One turn moves each row of this set onto another row. After a few examples, where does it send each row asked below?
q668: [ 18   9  13 -12 -12 -12   3  -8  -9  27   8  33 -22   0  36 -12  -4  -6
 -10]
q729: [ 11 -16 -30 -12 -12 -17 -23 -17   7 -15  -5 -35 -21 -19 -29   3   0  11
   4]
q794: [ 14  17 -11   6  30  33  23   5 -20 -16   5   4 -15  -1   3  12   8  32
   5]
q560: [ 10  17  -9  22  31   5  23  17 -21 -14   7  26 -30   2   9   5  11  15
  -1]
q363: [ 12  14  21 -16  -2  41 -24  -5  -9  21   5  -2  -7   6 -17 -11 -15  -9
  -8]
q338: [ 17  11   0  22  13 -21   6  10  -8  -4   7  17 -53  -2  16 -10   7  -3
 -23]
q946: [-13  -8 -22 -20 -18 -11  25 -21 -33  -9 -27  -4  15  -6  -7  19  -7   1
   3]
q583: [-28 -30 -32   4   7 -15  18 -16 -10  -7 -31 -23  -5 -11 -17   0   0  13
   6]
q615: [ -1  -3  23  21  -5 -19 -18  10   4   4  16  16 -21  20  37  19  15  -9
  -4]
q936: [-25 -38 -10  -3  -7  -8 -22 -23  11  -5 -22 -24   8 -16 -16  10  -4  -1
   6]
q516: [  3 -23   4   6 -27  -5 -10   6 -14   8  19   1 -22  36  20  28  27  -1
 -13]
q445: [ 22  14  14 -19  -5  17 -24  -2  -8  29  12  22 -22  -4   1 -23 -11 -11
  -4]
q13: [-15  -1 -11   8  10 -12 -12  15   5   3 -12 -18  27  -3 -17   4 -16   3
  39]
q376: [  5 -22  -5   3 -21  16  -1  10 -15  12  11 -27 -16  41   2  22  25  14
 -14]
q425: [-16 -21 -16 -15   6  -2   1 -17   2   6 -23 -11  12 -33  -7 -11 -14  15
  29]

q560 -> q516
q583 -> q936
And these:
q615 -> q668
q13 -> q946
q794 -> q376

